(in the rows, 128 means zero)
A single turn carries every row of the set below to another of its rows. Some are shown first; where does it send the rows asked next?
S: [150 166 115 143 156 109 116 143 160 151 170 145 111 136 131 106 131 112
 125 132 117 127 147 124 121 107 130 121 134 151 137]
Y: [152 130 137 113 120 130 106 143 138 148 132 156 117 132 116 147  92 136
 118 109 117 117 126 117 158 106 120 143 157 161 119]
C: [159 126 144 139 160 101 115 145 168 137 169 151 140 113 110 119 138 127
 136 117 129 112 130 139 141  98 151 135 135 158 131]
H: [149 129 135 113 128 129 102 148 142 153 136 154 119 129 118 142  96 138
 117 113 121 120 123 118 159 101 122 136 160 162 121]
F: [188 113 142 149 123  97 124 137 146 134 162 154 125 122 114 134 118 116
 135 104 110 114 134 134 138 110 145 153 110 165 120]
Q: [149 168 131 132 134 136 118 127 161 111 135 149 126 136 119 118 123 131
 143 109 121 101 127 137 115 146 132 153 144 143 107]
X: [156 137 152 135 139 106 130 121 160 108 147 157 138 125  95 143 129 122
 141 105 118  96 141 136 134 120 144 165 133 147 126]
M: [144 135 138 111 128 131 105 143 143 146 131 156 121 131 114 146  97 138
 118 111 121 115 126 118 158 105 121 141 164 158 121]
P: [135 140 138 146 155 135 111 153 141 160 164 141 125 124 115 122 132 119
 135 128 121 127 129 136 129  81 152 123 131 136 128]
L: [188 141 139 120 119 115 150 157 122 143 155 135 109 136 121 136 105 134
 122 113  93 115 140 108 122 113 137 126 126 160 124]
J: [173 158 115 151 119 107 126 131 140 141 159 149  98 145 130 123 112 102
 126 118  98 126 152 119 117 122 122 142 113 155 127]
E: [158 153 122 138 150 130 103 152 166 143 158 143 125 125 136  94 129 133
 137 119 130 119 116 140 121 124 139 124 140 155 112]
N: [162 153 139 111 155 118 141 166 143 149 163 132 123 128 118 121 124 145
 121 127 111 114 135 114 125 100 144 107 149 154 135]
Z: [164 129 138 156 112 133 123 140 117 151 153 144 110 134 117 141 109 107
 135 111  99 125 134 129 125  97 144 147 105 141 115]
A: [184 143 123 148 111 127 114 141 143 136 147 147 110 134 137 111 109 122
 137 105 110 118 121 134 117 139 132 145 116 160 100]
W: [139 182 123 138 142 115 129 119 157 120 149 151 113 147 113 128 126 110
 131 123 109 111 157 122 115 128 123 149 138 139 134]
G: [156 165 148 106 137 123 154 143 137 119 142 137 122 139 103 144 116 142
 127 116 102  99 146 110 118 121 137 136 150 143 130]
R: [126 157 148 139 136 142 127 125 135 125 139 147 127 136  96 149 124 117
 141 116 111 107 141 132 122 105 145 156 134 122 123]

Z -> R
N -> L
Now these:
F -> X
M -> H
W -> S
E -> A

